(in the rows, 128 means zero)
T: 4 groups of rows, each row roughly a mix of its group's hidden directions:
T (136 x 11):
[[108 171 155  96 140 127 160 127 122  68 111]
 [159 164 177 124 141 176 125 109 105  99 110]
 [ 80 117 137 158 111 170 112 105 119 175 154]
 [ 98 135 142  71 143 157  83 147 156 116 109]
 [126 175 129  95 107 184 123 141 126  96 159]
 [152 156  90 120 107 108 157 173 139 167  99]
 [ 67 148 116 110 156  94 167 138 105 114 113]
 [164 111 192  89 109 130 117 120 106 147 152]
 [152 122 131 171 163 144 147 176 132 101  86]
 [128 107 119 115 200 108 152 118 144  87 112]
 [ 89 141 110 139 182 154 182 125 130 117 149]
 [134 178  95 154 107 170 159 143 160 127 107]
 [143 103  88 185 106 148 126 159 137 151  97]
 [ 76 182  87 131 119 124 106 152 105 119 126]
 [135 150 157 185 137 127  99  90 127 121  82]
 [144  94 173  76 105  93 102 129 114 126 146]
 [156 145 187 105 171 124 130 119  84 119 136]
 [161 156 128  98  68 135 135 155 170 125 117]
 [186  99 164 178 126 119 119 129 111 130 155]
 [171 141 150 142 151 136 115 136 131 102  58]
 [177 128 191 107 143 161 127 104 116 117 117]
 [170 130 106 172 102 101 172 106 103 146 137]
 [ 78 168 124 153 142 173 136  84 118 134 137]
 [179  93 133 105 164 100 145 118 165 105 107]
 [104 137 149 116 108 144 126 166  73 138 180]
 [148 172 139 104 128 134 169 113 120 143 190]
 [ 92 121 115  76 124 145 115 154 150 116  72]
 [114 142  88 126 100 150 108 122 114 196 105]
 [111  98 118 186  99 102 157 113 100 115  99]
 [146  72 170  83 101 109 109 118 128 133 147]
 [106  93 100 114  79 145 127 147 151 119 181]
 [144 177 153 134 133 148  97 139  79 153 165]
 [106  90 124 128  89 118 191 163 134 147 124]
 [ 78 140  91 117 103 129  83  84 117 123 141]
 [158  93 135 151 133  93  83 115 138 166  90]
 [103  92 109 146 141 181 156  96 151  95 119]
 [160 132 171 161 153 102 141 105 150  87  97]
 [ 91 107 178 124 125 131 164 125  76 140 104]
 [ 96 134 104 106 157 139 177 159 146 132 176]
 [180 157 121 108 115 120 129 152 181 121  89]
 [ 84 136  95 156 129  95 105 167 155 159 110]
 [136 129 150 123 134 113 101  97 119 106  51]
 [171 106 132 108 159  96 115 141 119 173  84]
 [147 187  84 117 113 139 165 130 128 147  94]
 [ 99  79 120 142 159 155 173  88 135 116 114]
 [119 132 105  99 115 104 181 176 164 148 116]
 [ 92 145 130 146 182 149 114  98 147 132 177]
 [100 171 160 142 141 122  76 165  98 140 134]
 [178  66 136 110 130 112 138 135 159 157 120]
 [172 117 167 148 151 129 157  83 155 106 103]
 [ 98 170 138 162 176 143 108 131 135  99 165]
 [141 108 145 121 123 129  83  60 137 145 162]
 [135  90 138 168 147 167 106  80 149 100 137]
 [157  93 170 173 163 123 150 164 124 116 117]
 [114 184 135 119 119  84 156 156 102  95 111]
 [ 88 161 133 152 175 138 134 132 163 104 168]
 [ 97 133  75  94 111 146  96 143 100 167 134]
 [136 169 115 173 155 158 132 143 133 113 183]
 [178 104 174  83 126 123  88 122 132 137 137]
 [130  66  95  87 151 137 118 113 158 153 139]
 [129 163 115  72 132 139  98 159 133 102 172]
 [104  89 128 122  87 122 184 168 139 148 127]
 [175 130 156 129 181 102 106  95 108 130 154]
 [143 172 128 197 119 125 161 103 117 123 145]
 [165 161 159 111 158 148  69 113 141 117 114]
 [145 180 117  78 147 144 125 158 143  94 153]
 [143 167 128 124 162 134 102 105 111 100 190]
 [ 88 102 124 136  91 139  73 139 105 161 149]
 [180 128 121 120 154  93 109  81  92 131 151]
 [137 112 105 188 107 102 143  99  89 125 158]
 [174 126 138 129  94 121 107  92  81  89 114]
 [151 159  88  81 145 118 107 116 100 103  89]
 [125 173 122 157  87 162 168 153 159 138 128]
 [ 96 105 122 110  83 142 171 176 152 145 130]
 [ 95 110 107 151  78 134 116 159 145 179 145]
 [172 131 171 107 130  81 108 140 108 170 135]
 [138 118 148 186 167 125 176 162 127 117 118]
 [144 168 139 115  73 151  94 150 116 159 156]
 [128 144 136 110 194 118 121 132  89 171 103]
 [116 100 126 117 169 103 121 111 138  67  88]
 [149 103 159 141 126 169  91  89 101 164 145]
 [ 75 183 124 162 160 113 127 134 129 100 120]
 [177 101  91 147 123 158  80 120 158 141 125]
 [110 128 109 121 130 125 128 195 164 177 111]
 [ 60 104 136 151 129 106 176 130 133 147 114]
 [154 100  93 138 108 115 139 126 161  73  89]
 [117 119 171  88  92  86 123 108  93 154 120]
 [124 167 132 174 160 160 131 158 114  81 138]
 [129  88 160 119 119 144 100  89 136 186 145]
 [106 121 126 149  50 121 152 111 133 159 139]
 [125 161 150 149 145 133 157 106 111  62 156]
 [121 135 150  99  96  90 165 169 171 146 132]
 [ 93 149  72 147 175 117 116 138 137  95 115]
 [ 68 141 142 154 149 151  91  91 107 115 142]
 [136 158 111 159 136 125  68 169 157 101 126]
 [134 148 114 189 113 115 124  81  98 119 163]
 [140 134 123 162 136  87 184 141 129 179 117]
 [160 101 173  78 101 122  86 125 125 135 146]
 [144 133 110 106  98 111 174 178 103 133  87]
 [148 105 151 107 185 126 147 170 148 142  93]
 [ 65 121 168 105 132  85 145 106 114 123 121]
 [ 81 129  94 114 103 156 126 154 115 169 169]
 [142  83 127 135  94 115  62 113 131 141 100]
 [ 86 163  99 133  96 147 122 155  99 174 139]
 [160 144 164  70 157 129 131 141 115 125 173]
 [ 83  92 111 105  67 123 156 145 131 140 128]
 [192 147  79 101 101 133 132 132 113 113 109]
 [141 166 113 150 158  98 138 154 112 188 149]
 [140  82  99 135  95 127 175 178 126 143 133]
 [169 127 158  89 123 160 147 114  73 127 149]
 [ 90 152 127 173  93 131 129 129  79 163 144]
 [100  79 139 176 119 102 144  98 104 147 103]
 [143 116 180 151 136 133  98  75 110  93 114]
 [124 123 108 122 124 111 125 158 212 145 137]
 [179  67 140 117 131 111 134 130 162 157 113]
 [ 93 148  83 101 120 179 135  96 119 125 157]
 [145 113 132  99 118 142 201 100 126 154 153]
 [133 120 145 155 148 162 157  63 162 140 120]
 [141 128 131  97  81  90 143 166 101 137  85]
 [126 184 120  96 189 127 138 111 140 141 148]
 [ 78  84 144 126  87 115 131 106 104  90 119]
 [111 158 118 116 122 101 172 194 135 115 108]
 [132  94 131 104  81 141 183 127 171 117 128]
 [ 70 117 177 164 123 129 112 111 146 152 150]
 [141  94 154 162  83 109 141 108 128 162  87]
 [113  92 111 115  96 152 120 147 124 192 158]
 [116 126 105 157 160 123 147 131 134 173 192]
 [119 162 123 144  61 163 135 142 120 162 151]
 [ 95 153 104 178 165 136 170 126 101 146 139]
 [106 177 133 145 193 125 115  91 136 135 126]
 [126  94 115 168 144 154  72 119 114 111  87]
 [153 100  95 124 123 153  88 125 192 133 111]
 [125 147 140 123  74 140 175 144 163 171 119]
 [125 126  74 100 140 111 159 122 186 142 149]
 [121 165 101 150 116 166 143  70 147 139  99]
 [117 118  98 107 150 141 143 123 170 190 160]]
the one row of each list that fits no group (the others fit one group, some only roughly):
  Q_428: [145 145 152 158 180 144 136 154 140  92  85]
  Q_21: [124 117 137 128 109  68  72 130 110 122  91]
  Q_607: [182 103 115 144 150 105 168 110 128  87 104]
  Q_276: [155 157 118 137 109 105 107 167 186  94 134]
  Q_216: [107  92 147 111 136  89  99  82 111 171 136]
  Q_968: [141  69 138 120 155 113 178 107 155 115 104]
  Q_595: [ 81 121 100 113  97 137  66 128 100 127 135]
  Q_552: [126 119 113  61 119 104 167 126 135 167 152]
  Q_133: [139  89  85 115 125 152 184 130 148 160 111]
  Q_812: [ 80 130  77  90 138 138  80 120 126 120 142]
  Q_547: [117 127 127 171 177 162 148 108 152  91 156]
  Q_339: [148  96 121  84  95 156 102 129 180 108 132]
  Q_967: [ 85  76 149 128 160 127  80 110 117 131 147]
  Q_607
  Q_116: [ 94  73 166 130 119 130 126 135 120 159  79]
  Q_68: [184 152 146 123 105 140 160  98 119 101 169]
  Q_599: [ 95 117 137  84 161 100 101 134 174 157 111]
  Q_636: [ 90 128 147 141 147 122 165 162 151 102 183]
  Q_178: [102 122 105 133 192 149  96 125 115 123 174]
  Q_811: [117 140  97 169  78 109 110 135 170 124  94]
  Q_927: [140  62 118 133 143 104  92 104 160 142 102]
  Q_888: [131 155 161  84 175 132  74 115 137 127 132]
  Q_377: [101 101 164 179 123  94 143  91 111 151 143]
  Q_241: [142 166 105 130 156 159 160 114  76 146 159]
  Q_599
  Q_560: [ 86 108 104 151 132 113  68 111 159 115 104]
  Q_388: [119 153  82  96 117 148 119  97 126  67 131]
  Q_237: [118 101  90 151 134  86 178 137 163 151 112]
  Q_720: [143 164  96 107 158 133 195 141 139 147 120]
  Q_626: [133 148 103 164  91 137 123 128 154  94 187]
  Q_54: [138  90  86 161 152  96 149 131 121 179 135]
  Q_309: [ 95  78 147 166  91 131 111  94 109 129 104]
  Q_229: [175 132 108 131  72 110 164 116 106 108 157]
  Q_953: [163 180 147 140 128  95 133 154 110 136  77]
  Q_859: [ 66 141 142 134 142 104  92 167 105 137 102]
  Q_872: [179 173 151 119 121 152 171 132 149 127  95]
  Q_171: [110 110  85 124 123 128 147 125 191  95 163]
  Q_72: [ 96 119 144 126 115 164 138 138 105 174 186]
  Q_626
  Q_825: [ 74  82 157 124  78 130 129 131 140 151 129]
  Q_364: [107 124 124 167 147 129 126 155 127  65  83]
  Q_640: [133 160  96 152  52 130 129 129 144 132 107]
  Q_567: [121  95  79  97 109 111 148 145 181 126 151]
  Q_744: [152 168  97 182 107 154 155 138 117  97 116]
  Q_363: [145  72 106 116 174 118 141 127 175 140 148]
  Q_356: [166 130  83 124 126 136  67 102 112 152 146]
  Q_740: [ 80 120  88 124  69 138 103 116 123 103 139]
  Q_301: [174 134 155 127 119 123 162 115 142  60 130]
  Q_649: [161 123 193 155 135 129 114  89 103 127 103]
  Q_990: [104  97 114 158  93 149 163 187 138 118 126]
  Q_122: [105 160  79  82 103 125  85 128 150 119 128]
  Q_465: [143 161  73 148 143 147  71 108 135 139 131]
  Q_741: [127 119  92 156 100 125  58 133 141 158 112]
  Q_122
  Q_820: [144 122 146  92 150 136 115  96 100  62 144]
  Q_442: [ 90 119 123 115 133  96 193 137 106 128 169]
  Q_988: [119 120 172 145 132 154  65 111 117 164 146]
  Q_785: [159 160 100 121  86 127 155 134 164  77 121]
  Q_227: [139 142 161 160  88 139 103  93 116  74 118]
  Q_996: [125 196 112 147  78 144 147 134 109 113 117]
  Q_503: [116 145 192 133 182 106 115 100 127 142 128]
  Q_284: [140 181  77 111 122  98 131 155 130 112  91]
  Q_121: [103  96  86  91 101 139  79 134 125 150 151]
  Q_609: [163 168 161 146 163 113 141  86 140  91 133]
  Q_794: [134 132 169 166 122 135  67 142 113  96 102]
  Q_515: [ 95 129 116 139 114 172 104 156 174 171 108]
  Q_787: [136 146  96 162 181 157 129 127 144 171 157]
  Q_609
  Q_302: [144  96 114 140 122 122  57  98 165 142 128]
  Q_181: [148 112 139 117 130 100 100 118 137  47 125]
  Q_345: [142 117 148  82 185  94 136 111 126 167 128]
  Q_496: [138 141 102 143 182 107  94 141 117 177 155]
  Q_238: [133 143  77  92 144 132 168 132 146  92  88]
  Q_373: [108 116 106 141  82  92 181  98 105 140 138]
  Q_256: [124 114 145 144 122 155 208 105 142 109 114]
  Q_464: [164 165 123  94 165  98 131 164 146 151 157]
  Q_168: [142 118 127 114 187  90 184 139 121 138 112]
  Q_120: [109 138 126 129 120  72 104 110 145  63 117]
  Q_995: [ 76 115 124  87 104 131 103 109 132 159 172]
  Q_238
  Q_738: [131  94 184 143 100 132 162 173 146 132 110]
  Q_760: [101 102 110 122 121 189 129  90 128 162 160]
  Q_155: [143 158 115 182 122 159 106 114 141 138  74]
  Q_639: [114 100 161 113 137 157 120 128  84 167 177]
  Q_830: [ 87 166 128 131 132 120 155 171 157 103  85]
  Q_697: [150 149 151 126 123 121  85 124  64 145  91]
  Q_617: [ 74 107  99 134 116 151 148 182 144 113 149]
  Q_944: [160  73 172 129 129 126 121 127 134 183 129]
  Q_463: [120 168 126 205 107 151 138 122 134 107 126]
  Q_14: [140 111 118 146 121 154  76 168 162 170 109]
  Q_59: [162 131 119  76 178 114 147 137 128 158 162]
  Q_431: [136  78  91  81 103 143  89 116 132 122 148]
  Q_416: [ 67  98 110 121 153 101 153 133 164 119  98]
  Q_830
  Q_833: [111 158 128 122 176 126  93 100  77 124  98]
  Q_550: [163 144 124 138 166 140  93  63 136 121 147]
  Q_839: [113 108 126 111 145 164  93  64 125  94 139]
  Q_486: [180 146 140 149 117 106 161 149 142 163  84]
  Q_290: [149 156 180  97 135 129 130 115 127 127 192]
  Q_330: [151 143 143 113  89 120 104 176 147 183 129]
  Q_908: [128 110 112 185 112 134 111 108 150 143  69]
  Q_582: [122 136 128 129  82 148  98 144 115 179 179]
  Q_200: [ 94 167 128 110 180 134 158 138 138  95  93]
  Q_622: [104 126 132 144 140 108  88  81 105 134 186]
  Q_550
  Q_277: [132 179 146 161 104 116  93 166  95 145 145]
  Q_824: [ 89 107 137 123 154 155 155 133 153 191 145]
  Q_914: [ 70 129 123 103 121 123 171 122 153 172 103]
  Q_845: [137 121  74 138 141  82 124 149 176 146 102]
  Q_519: [132 122 129 115  96  95  65 159 123 153  93]
  Q_273: [121 186 147 106 135 104 121 177 117 156 159]
  Q_25: [ 93 103 144 103 103 116 157 131  99 138 190]
  Q_904: [213 163 118 108 126 132 128 125 120 125 129]
  Q_28: [185 118 154 115  97 156 153  91 121 137 161]
  Q_802: [ 95 130 120 141  85 180  95 161 134  95 128]
  Q_277
  Q_418: [166 140 143 102  85 166 150 126  80 146 144]
  Q_518: [ 79 114  99  93 153 124  89 153  99 129 158]
  Q_315: [101 137  75 154 170 148  83 116 116 116 117]
  Q_733: [ 79 130 124 121 122  79 113 154 142  93  85]
  Q_683: [166 119 162 122 113 157 196 122 154 132 120]
  Q_829: [129 108 140  59 172 122 128 152 112 160 123]
  Q_193: [173 159 136 158 110  97 148 149 128 150  77]
  Q_125: [136 164 140 163 158 159  77 115  93 120 105]
  Q_85: [103  65 135 122 105  99 166 145 124 158 148]
  Q_430: [121 128 136 164 126 105  99  99 156  63 106]
  Q_625: [146 103 104 125 149 120 194 176 129 144 114]
  Q_259: [103 115 126 143  76  98 168  90 120 159 108]
  Q_829
  Q_415: [167 165 151 103 160 146 161 124  79 134 115]
  Q_160: [ 83 108 123 112 132 112 175 142 115 129 188]
  Q_710: [147 120 155 113 129 128 110 124 166 195  90]
  Q_732: [ 97 118  78  95 157 103 130 149 155 110 167]
  Q_400: [161 145  91 115 139 133  70  99 102  94 123]
  Q_899: [156 109 107  81 105 120 121  99  97 181 130]
  Q_534: [110 175 177 138 119 102 134 179 129 103 137]
  Q_478: [177 119 196 139 122 124 148 127  98 105 136]
  Q_419: [106  88 179 156 154 111 155 108 103 150 104]
  Q_167: [173 136 173 118 107 150 132 105  78  98 133]
  Q_772: [ 85 123 132 166 156 123  86 143 132  85  95]
  Q_602: [162 194 135 157 125 113 125 146 119 126  81]
  Q_419
  Q_472: [132  71 161 114 117 118 147 170 142 158 162]
  Q_644: [ 82 112  79 118 152  96  86 156 133 137 124]
  Q_448: [109 104 174  97 112 106 153  71 127 137 149]
  Q_924: [104  93 121 141 173 158 133  77 148 142 159]
  Q_718: [ 98 133 132  74 120 136 137 141 114  92 186]
  Q_473: [ 97  84 133 134 149 129 129  54 137 116 128]
  Q_390: [139 108 114 153 146 133 154  90 118  58 112]
  Q_777: [ 78 140 100 101 144 115 103 155  96  90 154]
  Q_488: [132 122  99 175 128 108 176 129 159 155  89]
  Q_352: [ 93 114  84 130  72  94 114 118 128 156 148]
  Q_885: [173 168  95 127  90 143 139 104 137 144  86]
  Q_775: [181 176 111 154 114 115 163 102 128 146 108]
  Q_880: [109  95 115 108 172 110 117 114 133 170 181]
  Q_841: [107 180 129  90 161 143  99 105 133  88 114]
  Q_352
  Q_115: [ 95 146 116 149  70 179 123 119 121 101 113]
  Q_711: [157 182 104 103 101 166  88 118 140 115 131]
  Q_590: [155 175 134  88 174 149 132 147 124 101 157]
  Q_875: [137 107 106  71 135 125  94 145 172  94 146]
  Q_33: [ 79  77 163 134 116 106 129 114 136 114  86]
  Q_254: [174 150 123 140 178  80 133 136 106 130  97]
  Q_318: [130 140 126  80  94 127  63 154 132 120 152]
  Q_881: [107 150 127 105 108  69 106 159 103 115  88]
  Q_490: [162 140 157 133 115 145  82  91 117 150 177]
  Q_656: [181  90 108  97 124 118 127 110 163  87 115]
  Q_254
  Q_481: [119 145 123 167 159  86  89 132  98 172 116]
  Q_282: [ 87 122  83 110 147  97  99 144 152 167 103]
  Q_571: [154 132 133  89  84 134 110 156  70 146 139]
  Q_401: [159 138 115 113  92 136  83  94  92 111  88]
  Q_628: [ 92 197 105 140 106 154 143 123 145 110 106]
  Q_516: [123  58 137 149  88 133  96 134 117 124 158]
  Q_324: [152 136 123  85 141 156 118  72  91  98 116]
  Q_807: [ 62 108 160 138 110 117 138 132 149 146  85]
  Q_230: [132 101  94 139 178 106  82 100 100 128 110]
  Q_113: [150 191  98 153 104 143 151 157 144 148 109]
  Q_163: [150  64 133 107 133  90  94 154 153 121 126]
  Q_869: [ 82 112  97 140 173 136  85 135 148 164 119]
  Q_154: [ 67 113 104 178  98 146 133 145 138 126 106]
  Q_840: [ 77 125 106 157 143 117  74 119  88 113 126]
  Q_703: [130 113 132 103 140 157 131 141 176 111  61]
  Q_703
  Q_601: [156 126 157  86 115 144 149 159  80 148 163]
  Q_146: [ 80 128 105 147 157  94 159 137  88 137 163]
  Q_314: [131 129 124 141  92 114 200 142 143 170 134]
  Q_994: [114 124 137 137 188 114 136 106 163  73 139]
  Q_952: [117  85 136 152 117 122 192 159 159 115 120]
  Q_792: [175  97 143 115 103 145 147  74 150 138 156]
  Q_712: [153  91 149 137 106 145  85  85  90 124 101]
  Q_381: [ 94  94 139 138 119 145 104 139 112 197 151]
  Q_508: [156 124 179 111 138 117 198 121 113 136 136]
  Q_563: [149 136 177 149 183 110 136  98 123 101 101]
  Q_751: [ 93 129 165 143 160 114  91  91 124 127 176]
  Q_952
